Look-ups in named tables: a row name and a column name give one cell, copied from the table.

Mog.tsv
	Movuz	Nerimer	Lun	Loru
Lezu	139	173	200	129
Fem	109	165	110	200
Zopabe	162	169	74	109
Sasage	121	158	29	137
Luru	176	131	153	137
Fel	75	106	112	147
Kaz	154	165	153	183
Vum	131	215	40	183
Zed	136	151	100	149
Vus	147	157	109	163
Gofen	115	121	75	194
Zop	156	139	183	121
Divaz	133	131	117	150

What is the Movuz of Sasage in Mog? 121
What is the Movuz of Lezu in Mog? 139
What is the Lun of Zopabe in Mog? 74
What is the Nerimer of Sasage in Mog? 158
What is the Lun of Lezu in Mog? 200
What is the Lun of Vum in Mog? 40
What is the Loru of Lezu in Mog? 129
What is the Loru of Kaz in Mog? 183
What is the Lun of Gofen in Mog? 75
What is the Nerimer of Lezu in Mog? 173
What is the Loru of Fel in Mog? 147
What is the Loru of Luru in Mog? 137
What is the Lun of Luru in Mog? 153
What is the Loru of Vum in Mog? 183
What is the Movuz of Kaz in Mog? 154
What is the Movuz of Luru in Mog? 176
Which row has the largest Lun? Lezu

Bib =
         Tenarig  Lavini  Burudu  Filif  Pepafa   Fik
Kode        -6.0    -5.6    -6.3   -3.6    -3.4  -7.1
Kubi         8.1     8.3     7.6    5.9     5.3   8.8
Nom         -2.3    -2.3    -0.4   -4.7    -5.0  -0.2
Gasaru      -2.9    -6.2    -3.8   -4.8    -5.7  -5.2
Sokod        5.3     8.7     7.1    7.5     6.3   8.1
Biga         4.1     2.8     1.8    4.4     6.7   2.7
Kuge         6.1     5.2     4.9    5.1     7.0   5.4
Vurugap     -5.4    -6.2    -4.2   -4.9    -0.8  -2.9
Tisopi       2.1     3.3     1.3    4.3     6.2   2.6
Mogime      -3.0    -7.7    -4.9   -5.4    -7.4  -7.1

Filif of Kubi = 5.9
Burudu of Kode = -6.3
Filif of Tisopi = 4.3
Fik of Nom = -0.2
Fik of Gasaru = -5.2
Tenarig of Mogime = -3.0
Filif of Mogime = -5.4
Filif of Kuge = 5.1
Pepafa of Kode = -3.4
Pepafa of Mogime = -7.4
Tenarig of Biga = 4.1
Fik of Kuge = 5.4
Tenarig of Sokod = 5.3
Which row has the largest Filif? Sokod

Pak:
	Lasane	Kiza	Pebe	Zet
Ver	-561	4807	-8148	-8397
Devedez	-7959	1227	-8902	-7235
Pum	-7302	-5014	-6273	-9433
Zem	-8739	-3107	-2464	-8575
Mub	-8207	-5265	196	-2526
Des	3434	4126	-810	6612
Nam	-3668	1939	-9073	-5079
Vipa	-5635	-4371	-7406	-3372
Gef	-1140	-2371	3696	6565
Tezud	5167	1728	-1426	-2714
Lepel	-3623	-4660	1039	-61
Fud	779	5035	1646	-3019

What is the Lasane of Ver in Pak?
-561
What is the Pebe of Zem in Pak?
-2464
What is the Kiza of Fud in Pak?
5035
What is the Pebe of Vipa in Pak?
-7406
What is the Zet of Tezud in Pak?
-2714
What is the Lasane of Fud in Pak?
779
What is the Pebe of Devedez in Pak?
-8902
What is the Zet of Lepel in Pak?
-61
What is the Kiza of Vipa in Pak?
-4371
What is the Kiza of Lepel in Pak?
-4660
What is the Kiza of Tezud in Pak?
1728
What is the Lasane of Vipa in Pak?
-5635
What is the Zet of Nam in Pak?
-5079
What is the Pebe of Pum in Pak?
-6273

Lageba:
|  | Pininiz | Gerogi | Bafelam | Zivunov | Feromar | Dizita | Tilabe | Nev |
|---|---|---|---|---|---|---|---|---|
| Ripele | 8.5 | -0.6 | -6.6 | -0.4 | -3.2 | -0.2 | -3.5 | -2.0 |
| Momare | -2.4 | -0.4 | -1.6 | -0.6 | 3.4 | 3.1 | 3.4 | 1.5 |
| Puletar | -3.1 | -0.5 | 2.1 | -6.1 | -4.5 | -3.7 | -1.0 | 3.7 |
| Nakodir | 4.5 | 5.4 | -2.0 | 5.0 | 0.9 | 3.6 | -3.5 | 3.1 |

What is the Gerogi of Momare in Lageba? -0.4
What is the Dizita of Puletar in Lageba? -3.7
What is the Dizita of Momare in Lageba? 3.1
What is the Nev of Ripele in Lageba? -2.0
What is the Dizita of Nakodir in Lageba? 3.6
What is the Pininiz of Momare in Lageba? -2.4
What is the Bafelam of Ripele in Lageba? -6.6
What is the Nev of Momare in Lageba? 1.5
What is the Zivunov of Puletar in Lageba? -6.1
What is the Zivunov of Ripele in Lageba? -0.4
What is the Pininiz of Puletar in Lageba? -3.1
What is the Zivunov of Momare in Lageba? -0.6
What is the Feromar of Ripele in Lageba? -3.2
What is the Bafelam of Momare in Lageba? -1.6
What is the Pininiz of Ripele in Lageba? 8.5
What is the Tilabe of Nakodir in Lageba? -3.5
What is the Tilabe of Momare in Lageba? 3.4

